In the data rows, the value 128 means zero.
Here is a table of points, one per row:
[146 114 104 106 140 106 131 119 149 134 149 117 122 117 123 144 112 116
 158 124 170 130 110 133  97 148 117 144 142 127 107 105]
[117  99 133 171 138 163 112  81 221  93  78 109 147 138 113 190 192 131
  97 135 143 150 134 165  84  91 148 118 153 103 109 119]
[116 147 127 118 117 123 114 103 125 126 109 145 122 118 124 118 106 123
 163 111 129 138 142 137 134 158 103 143  85 144 106 114]
[146 148 144 147 109  65 139 136 121 166 114 141 100 117 137  90 136 172
 102 133  53 149 169 145 140 102  97 121 116 127 145 144]
[116 126 111 118 160 156 149 133 137  94 168 158 113 145  41 114 102 143
 103 159 130 152 122  69 111 141 133 151 133 108 214  65]
[113 129 169 107 113 130 120 128 114 152 145 107 115 130 128 132 125 134
 137 122 112 107 139 145 165 132 120 107 116 150 126 143]
[128 164 151 138 113  79 113 156 156  82 119 185 119 121 113 135  95 117
 144 153  97 152 133 113 134 138 106 118 105 137 127 128]
[124  96 134  70  91 132 120 114 113 161 160 114 120 134 150 135  99 149
 106 138 145 107 149 118 117 136  94 101 113 145 142 126]
[119  98 118 135 126 111 129 109 123 122 111 128 143 144 128 105  93 140
  93 116 146 114 135 126  91 124 122 135 121 128 131 117]
[168 163 133 142 111 139 154 133  71 164  80 130 129 130 114  88 160 144
 157 182  67 109 123 158 135 125 146 184  95  78 164 150]
[100 105 156 140 101 134 152 139 133 155 157 169 142 131 109 125 148 155
 136 122 133  91 123 119 157 118 127 122 149 136 136 140]
[126 110 153 130 106 136 135 137 113 139 121 115 115 120 149 147 161 135
 145 129 102 107 125 145 147 135 122 128 124 126 140 150]
[113 122 138 152 122 149 151  98 113 121 140 110 158 103 138 163 127 119
 131 128 134 108 118 125 158 133 125  91 132 114 130 165]
[132 173 126 142 171 108 133 160 194  98 104 121 140 125 161 137 133 100
 114 187 141 172 143 116 119 152 146 151 109 138 103 143]
[117  66 127 111 140 124 118 104 110 155 161  94 128 141 127 127 117 119
 136 153 127 127 134 117 131 164 100  85 123 149 128 137]
[140 113 130 109  98 119 138 159 131 147 133 131 144 127 137 143 144 128
 176 136 121 117 122 128  80 122 112 143 111 108 113 112]
[135 110 103  97 122 120 101 136 142 166 120 135 144 142 140 129 118 110
 126 103 133 129 108 137 134 106 120 116 110 108 117 100]
[ 90 148 144 109 162 141 112 117 125 108 132 144 109 117 111 168 120 107
 121 127 154 155 149  92 145 137 150  90 131 133 137 145]
[144  94 130 109 114 129 128  93 112 123 153 113 129 146 176 119  91 134
 134  99 114 132 139 119 147 126 115 145 122 141 135 126]
[146 113 178 114 134  97  88 122 132 147 119  99 144 140 124 100 128  97
 119  82 128 148 122 140  96 143  97 137 114 155 115 132]
[ 90  76 145 200 126 129 131 110 178 124  91 104 136 127 136 134 153 125
  53 149 118 162 158 157 107 111 121 111 184 167 145 158]
[135 121 141 102 107 109 118 133 119 139 154 140 158  96 145 136 134 152
 134  86 103  84  97 145 130 131 119 119 128 128 106 143]
[173 135  78 197 220 150 159 139 144  99  85  96 130  92 105  91  95 137
 117 112 146 140 155 155 123 106 188 129 141 125  84 103]
[111 152 162 179 139 172 151 160 105  94 140 128 106  64  89  88 127 139
  79 122 137  98 126 137 161 140 170 125 200 145 132 123]
[151 114 148 117  98 155 135 136 106 152 128 132 130 131 126 111 133 154
 125 115 148 130 113 121 132 127 148 149 126 136 147 149]
[126 216 117 101 130 109  82 114 154 117 114 145 170 152 122 120 151 120
 112 145 150 149 150 116 130 163 120 133 118 139 129  98]
[117 161 113 133 145 148 161 145 129 104 117 124 111 128  96 133 132 133
 104  99 120 139 129  92 163 150 122  95 178 145 133 130]
[139 108 135 113  98 136 116 119 140 132 155 139 148 137 169 149 104 104
 140 113 115 120  94 147 107 125 129 131 136 124 116 162]
[ 98 164 162 112 144 131 117 151 151 114 171 170  92 111 112 114 120 126
 130 140 127 173 129 146 138 135 117 112 143 130 134 144]
[ 98 128 128 100  88 129 144 143 126 157 135  92 127 126 131 130 132 131
 138 147 145 118 114 129 127 121 142 140 133 131 103 111]
[137 117 107 155 104 138 149 109 105 129 104 127 129 101 158 138 171 147
 125 144 112 137 164 161 101 116 114 159 136 127 113 157]
[140 113 125 129 136 144 176 117 109 136 159  93 125 122 138 114 126 119
 115 115 114 143 125 117 134 132 104  96 126 142 132 126]
[148 150 132 114 131  95 103 153 101 146 135 133 139 129 119 114 150 120
 122 123  69 136 136 129 153 140 124 146 129 128 123 137]
[136 135 162 140 114 101 121 127 141 122 145 197  95 125  96 114 129 125
 124 118 139 156 148 121 144 122 112 144 134 133 127 132]
[ 87 166 132 120 120 143 133 134 134  93 141 143  87 156  96 162 129  90
 140 125 155 141 125  90 166 157 150 128 123 149 131 106]
[123  88 119 138 114  92  92 147 138 148 119 105 143 149 149 139 112 127
 127 111 139 123 121 123  97 126 126 129 127 131  95 146]
[ 99 113 121 107 134 139 107 125 114 152 134 118 117 136 133 176 132 137
 139 113 189  98 126 131 130 147 136 139 102 137  96 136]
[123 127 145 101 112 123 120 158 127 142 155 127 146 121 120 185 149 107
 119 124 125 113 143 156 140 108 151 160 141 112 147 122]
[104 136 135 118 132 106 136 121  93 150 127 146 154 129 112 150 149 116
 137 129 122 139 138 126 137 148 108 124 120 115 125 119]
[121 116 107 173 180 130 151 121  93 102  70  66  96  77 146 118  59 121
 110 138 172 118 110 134 163 106 153 117 139 176 107 150]
[141  96 121 116 131 101 129 138 103 157 133 148 106 160 112 122 127 124
 151 134 120 138 142 128  88 127 126 146 121 135 113 131]
[134 124 128 121 142 109 107 135 139 100 158 128 124 140 112 133 146 123
 142  89 162 113 135 122  95 139 100 135 124 142  83 111]
[136  88 143  98 111 136 134 113 128 129 145 116 131 147 141 127 106 127
 122 130 140 108 123 125 136 111  75 130 120  84 132 111]
[129  78 151  98 127 160 132 143  83 152 158 139 173 137 109 118 150 125
 145 120 113 135 133 110 123 142 108 102 113 103 136 108]
[119 214 174 103 155  94 127 148 192 121 126 176 128 136 142 125 102 114
  99 144  73 182  98 113 158 112 123 145 135 123 176 141]
[114 147 133 146 119 190 129 102 116 135 103 171 124 127  80 133 196 120
 141 156  97 155 120 152 125  88 186 128 178 140 141 154]
[137 123 124  89  91 113 100 118 126 119 139 119 131 161 132 125 123 105
 120  93 150 119 127 123 103 143  98 136 116  93  99 112]
[138  94 130 171  33 206  96 121 165 127 122 154 141 152  72 166 222 136
 178  85 126 165 118 182  42  84 148  76 250 160 118 120]
[239 196  73 196 230 192 109 136 129 115  59  99 136 135 137  59 113 113
 129  73 156 165 122 194  99  55 188 181 112  80 106 146]
[119 108 154 122 126 115 117  93 127 136 156 117 142 141  96 130 119 126
 138 118 151 125 114 123 128 139 108 123 127 101 118 112]
[138 111  88 142 120 103 152 142 126 159 113 133 121 135 115  69 115 142
 112 132  87 125 141 149 139 158 122 122 130 137 163 127]
[121 131 139 106 136 130 102 122 146 122 135  90 121 131 146 150 131 109
 122  98 150  72 144 131 154 112 132 114 119 123 103 155]
[143 127 138 130 151 150  94 116 153 135 137 126 140 116 144 145 124 109
 134  67 201 114 104 148 110 100 135 114 119 122  95 135]
[ 99 181 167 144 115 100  98 138 129  96 124 149 101  70  91 116 120 135
 116 137  99 164  86 106 170 135 134 138 176 155 134 120]
[111 170 144 120 154  93 115 127 158  89 108 150 146 110 119 145 155 106
 137 126 154 160 144 118 109 148 153 110 115 149  82 116]
[154  89 112  83 116  93 111 129 144 109 140 124 131 135 138 148 132 114
 123 127 134 111 138 133  95 121 149 162  81 115 124 120]
[134 107 123 127 105 110 136 132 125 110 137  91 134 127 160 120  95 160
 125 138 137 109 129 115 143 131 130 115 108 137  87 145]
[139 129 111 150 116 121 144 100 125 120  67 122 155 135 136 143 199 116
 129 194  98 153 144 122 125 130 111 125 125 118 143 124]
[ 84 122  77 177 154 110 150 116  99  98 124  92  87 134 118 128 109 152
 118 171 143  91 119 134 154 137 199  89 126 152 123 147]
[ 94 100 127 139 149 105 132 113 133 123 169 129 154 142 157 160 110 139
 132  88 160 115 133 147 123 166 114 121  80 140 112 133]
[141 152 158 108 129 107 167 119 136 138 111 128 140 151 151 102 142 156
 132 158  50 133 149 140 115 111 117 128 112 147 179 147]
[135 208 139 119 158 141 112 117 170 132  96 144 145 113 176 168 178  86
  87 158 130 129 122 136 129 136 151  91  79 131  86 119]
[163 129 100  98  98 183 154 149  18 128  93 162 166 164  96 124 139 146
 238 239  41  49 166 100 126 125 189 193  67  75 140 143]
[138  59 101 149  48 155 158 166 255  27 132 128 103  57 172 120  47 105
 145 243 189 100  14  33 156 118 180 240 188 123 106 128]
[ 67 174 137  88 194 211 173  94 239 148  75 130 186 120 244 135 172 154
  18 130 111 156 141  53 160  85 133 127  22  63 225  87]
[132 119 102 103  94 119 106 113 126 134  78 110 168 169 117 135 103 120
 184 129 149  95 129 135 119 156 119 130  99 129 111 119]
[101 129 131 185  98 152 130 144 114 109 130 114 107 101 120 132 164 138
 118 153 150 115 115 123 155 120 136  85 184 174 138 148]
[139 123 125 175 105 105 118 100 137 142 122 137 143 138 133 130 131 107
 155 157 138 130 109 126 152 141 104 139 111 131 130 147]
[121 197 142 156  89 123 117 142 108 111 111 121 108  86 112 121 187 156
 150 130 103 131 125 134 149 144 148  80 175 132  85 148]
[141  95 128 106 145 157 127 123 113 132 141 127 116 117 132 111 121 148
 142 119 123 124 107 117 108 151 144 136 128 103 111 105]
[124 174  94 131 151 114 118 135 147 103 127 166 169 157 131 144 124  86
 133 147 160 148 139 134  86 152 131 149 109 146 123  97]
[104 101 111 141 139 129 160 124 102 122 158 140  93 101 115 110 122 123
  96 101 138  93 120 135 141 136 121 105 165 133 128 133]
[177 148 115 127 164 148 128 138  69 169 159 143 107 156 127  94 114 116
 110  90 102 146 131 111 116  95  98 136 152 110 181 130]
[112 134  66 134 197 144 172 115  75 106 149  97  85 123  96  85  71 136
 127 128 148 146 164 122 141 124 135 160 163 118 177  73]
[157 132  88 119 110 117 112 161 150 130 156 158 123 138 138 120 117 127
 158 127 109 157 132 123 111 116 110 133 132  98 141 113]
[133 140 138 104 143 115 115 162 131 147 124 133 133 171 150 145 126 121
  98 128 113 148 134 125 113 132 111 111 147 148 117 134]
[143 115 152 136 122  83 132 114  68 162 117 131 112 114 125  99 161 162
 144 165  80 106 124 161 120 128 121 124 108 113 140 171]
[123 151 130 122 103 130  97 148 129 131  99 140 114 142 141 119 100 122
 160  98 134 113 112 138 130 122 156 117 128 118 106 107]
[107 135 117 128 144 121 141 134  92 139 133 111 129 152 131 161 139 132
 131 106 135 110 147 130 142 106 149 150 133 143 113 131]
[144  96 147 128  96  94 111 136 139 143 136  84 110  98 214 127 136 117
  96 116 118 118 119 148 163 123 130 152 139 118 121 165]
[101 140 139 121 136 129 134 140 121 129 142 117 130 118 113 148 127 136
 114  92 130  82 112 124 146 132 105 109 136 118 158 110]
[120 112 139 129  94 131 134 141 121 132 144 139 132 143 131 127 111 146
 133 125 122  96 134 101 119 123  99 141 103 127 173 111]
[120  90 106 120 174 136 178 123 115 126 161 136 120 156 107 116  82 140
 120 121 152 136 115 105 122 141 121 105 109 118 189 102]
[142 119 130 134 141 130 122 107 119 128  93 147 105 127 114 114 135 158
 141 160  98 155 134 140 119 140 123 143 132 138 132 150]
[142 122  61 109 167 115 129 144  96 134 156 112  86 128  65  93  54 142
 144 135 148 179 169 109 134 138  90 107 160 149 177 104]
[132 103 114 119 171 142 125  87 123 145 128 100 122 107 176 142 130 137
 104  55 169 115 100 154 137 103 105  94  98 120 100 113]
[161 133 142 152  86 132 114 136 126 129 159 116 137 126 113 127 115 118
 156  97 121 101 119 127  99 119 114 124 114 124 109 121]
These points spread out most along one direction. Take the direction at right angles to it along which they spread out most. Go by this last direction. How far along it is each point below, from 0 to 99? The average is 50, and the first point in the table lies past the average. One standard deviation of the points above along it is 16.
[120  90 106 120 174 136 178 123 115 126 161 136 120 156 107 116  82 140
 120 121 152 136 115 105 122 141 121 105 109 118 189 102] 49
[101 140 139 121 136 129 134 140 121 129 142 117 130 118 113 148 127 136
 114  92 130  82 112 124 146 132 105 109 136 118 158 110] 57
[123 151 130 122 103 130  97 148 129 131  99 140 114 142 141 119 100 122
 160  98 134 113 112 138 130 122 156 117 128 118 106 107] 56
[239 196  73 196 230 192 109 136 129 115  59  99 136 135 137  59 113 113
 129  73 156 165 122 194  99  55 188 181 112  80 106 146] 23
[ 94 100 127 139 149 105 132 113 133 123 169 129 154 142 157 160 110 139
 132  88 160 115 133 147 123 166 114 121  80 140 112 133] 78
[111 152 162 179 139 172 151 160 105  94 140 128 106  64  89  88 127 139
  79 122 137  98 126 137 161 140 170 125 200 145 132 123] 33
[117  99 133 171 138 163 112  81 221  93  78 109 147 138 113 190 192 131
  97 135 143 150 134 165  84  91 148 118 153 103 109 119] 60
[123  88 119 138 114  92  92 147 138 148 119 105 143 149 149 139 112 127
 127 111 139 123 121 123  97 126 126 129 127 131  95 146] 72
[126 110 153 130 106 136 135 137 113 139 121 115 115 120 149 147 161 135
 145 129 102 107 125 145 147 135 122 128 124 126 140 150] 49
[117 161 113 133 145 148 161 145 129 104 117 124 111 128  96 133 132 133
 104  99 120 139 129  92 163 150 122  95 178 145 133 130] 41
[141  96 121 116 131 101 129 138 103 157 133 148 106 160 112 122 127 124
 151 134 120 138 142 128  88 127 126 146 121 135 113 131] 49
[113 122 138 152 122 149 151  98 113 121 140 110 158 103 138 163 127 119
 131 128 134 108 118 125 158 133 125  91 132 114 130 165] 57
[ 99 113 121 107 134 139 107 125 114 152 134 118 117 136 133 176 132 137
 139 113 189  98 126 131 130 147 136 139 102 137  96 136] 74
